The rows of A fall into a few groups, and each row is roughly a mix of its group's hidden directions.
A (73 x 10):
[[ -6  17  52   0 -52  -6  -1 -24 -53 -20]
 [-46  17 -48  11  -6  10 -39 -13 -48  22]
 [  6  17  70 -27  39   2  -8  -1  -3 -43]
 [  9 -15  -2  44 -78 -16 -25 -10  -1  16]
 [ 15  28  64   2 -30 -16  -2   5 -52 -21]
 [  6 -19  16 -18  17  -4 -27 -65  56   9]
 [ -4  59 -35 -20  32   7  30  10 -21 -43]
 [ 13  44  34 -64 -32  -6  10 -15 -19  19]
 [-42 -24   8  -5 -23   2 -66 -19  36 -23]
 [ 12 -58  22  30 -60  11  16  -1  -8  25]
 [-19  12 -43  57  27  48   8  -5 -22 -17]
 [ 32  29   4 -54  10 -15  48   1  44  -9]
 [-35   6  13 -31 -16  -8 -49 -32  55 -19]
 [-21  12  33  65  42  -3  16 -20  -1  35]
 [-39  -9 -31 -11  -3  44 -32 -31  21 -50]
 [ -7 -29 -17  10 -43  15 -56  10 -53 -11]
 [-12 -48 -11  66 -45  -4  22  -7   6   0]
 [ 42 -47  29  27  10   7  44  39  10 -16]
 [ 25 -26  43   1   9 -11   8  -2  71 -34]
 [ 22 -30 -29 -25 -32  -3 -46   6  23 -54]
 [-10  21 -13   6  16  17  16  73 -40 -33]
 [  9  45  16  44  32  -9  20 -28 -37  40]
 [ -4  11 -55  32 -47  12 -10  39 -35  -7]
 [  7 -13 -73  16  24  10 -11  33  39  17]
 [-16 -23   5  73  47  -1   2  -6  33  -1]
 [ 24 -50 -29  26  21  -7  40 -14   5 -51]
 [ 11  -9 -43 -25  28   3  59  36  34 -10]
 [-35  17   7  -4 -14  22  27  36 -59 -40]
 [  0  18  14 -12  30  30 -44  14   9 -69]
 [ 14  17  74  -6 -30 -20  -6 -33 -32 -10]
 [-19 -11 -20 -24  63  30  -7   5  46 -31]
 [-67 -11 -28 -11   5   4 -36 -10  50  -8]
 [ 17 -78  19  14 -25 -29  19  -9  25  -3]
 [ -2  17  -4  -6  28  34 -45  21  11 -68]
 [ 25  57 -30 -22  36  29 -14  -2 -32 -30]
 [ -1  23   2  16  12  62 -49  -2 -28  39]
 [ 64 -58  25 -26   3   1 -22 -16   0   1]
 [-49 -14 -39  -1 -15  14  59  17 -31  16]
 [-63  31  10   3 -14  15  51  30  -8  23]
 [  4  37  18 -36 -41 -52 -40   1  17  14]
 [ 27  52  -9 -15  11  45 -47  -2 -37   9]
 [-39 -24  24  35 -29 -15 -32  -2  29  52]
 [ -4  45   5  32  53 -20  22 -37  29  21]
 [-48  -7  41 -38  28  17  42 -21 -12 -27]
 [ 25 -14  27 -59  62  -2 -20  -4  14   3]
 [ -5 -47  53  35  19  10  34  26  32   1]
 [ 25   3  -5  26 -34 -36  29  24 -30  58]
 [ 62 -46  28 -37  13   0 -32 -15   3   5]
 [ 22 -45  17 -37  22 -52  14  -8  37 -24]
 [-27  52   3 -40 -10   3  16 -13 -41  47]
 [-24 -22  31 -31 -16  -3 -27 -10  69 -26]
 [-18  20  74 -20 -25   4   3 -14 -23  38]
 [-55 -27  -5  50 -20 -31  26   3  34   5]
 [-46  -7   0 -32  52  35  24   7   9 -42]
 [  6  39  -3   2  29  50 -58  -4 -24  26]
 [-55  10 -24 -47 -14  20  20  22 -27  36]
 [ 62 -36   5 -39  17   9  29  -6 -17 -36]
 [ 20  33  26  18 -32  -9  -9  43 -59 -22]
 [-10  17  57  -7 -42   1  -9 -35 -42 -32]
 [-13 -35 -66  14  -4   6 -44  11  10 -37]
 [-23   4  40  62  43  -5  14 -20  19  26]
 [-55  55 -29  13   4  -8  40  17   0 -19]
 [ 19 -12 -60   5 -25   7 -35  14 -55 -19]
 [-27  42 -42  23 -26 -31  37   6   0 -42]
 [ 10 -21 -49   8  -3   6 -39 -36  57  18]
 [ 22  31  73 -30 -20  -9  21 -18 -10  23]
 [-68  -8   5  18   4 -14  57  20  24   9]
 [-29  37  12  32  50 -13  18 -34  33  29]
 [  2 -16 -68  19 -23  14 -40 -21  38  11]
 [ 33 -28  45 -22 -54   6 -20   2 -11  40]
 [ 46  42 -25 -19  17  37 -17  -6 -44 -27]
 [ -4  17  49 -57 -45  -6 -29 -22  11  -3]
 [ 28  42   8 -30 -70 -19 -16   7 -21   5]]
Here is one row from each group, named. Which group is each of the other rows in?
[-16   9  -7  -3  86  25 -31  -7  12   6]  <49>
[-12 -30 -35  -3  22 -12  48  -1  27  59]  <124>
[  6  14   3  61   6  -1 -27 -21 -62  21]  <120>

[ 57  15  19  11  38 -32  -6  47  13  24]  <124>
[ 54  25  -2 -54  20  25   5   1 -36 -26]  <49>
[-18  50 -49   9  36  -3  23   1  -5 -49]  <49>
[-26  -9  22   2  36 -11 -61  -8  37  41]  <49>
[ -8 -11  16   6 -53 -25  35 -36 -29  47]  <124>
[-37  10 -84  -3  26   2  -9  -1  14  -3]  <120>
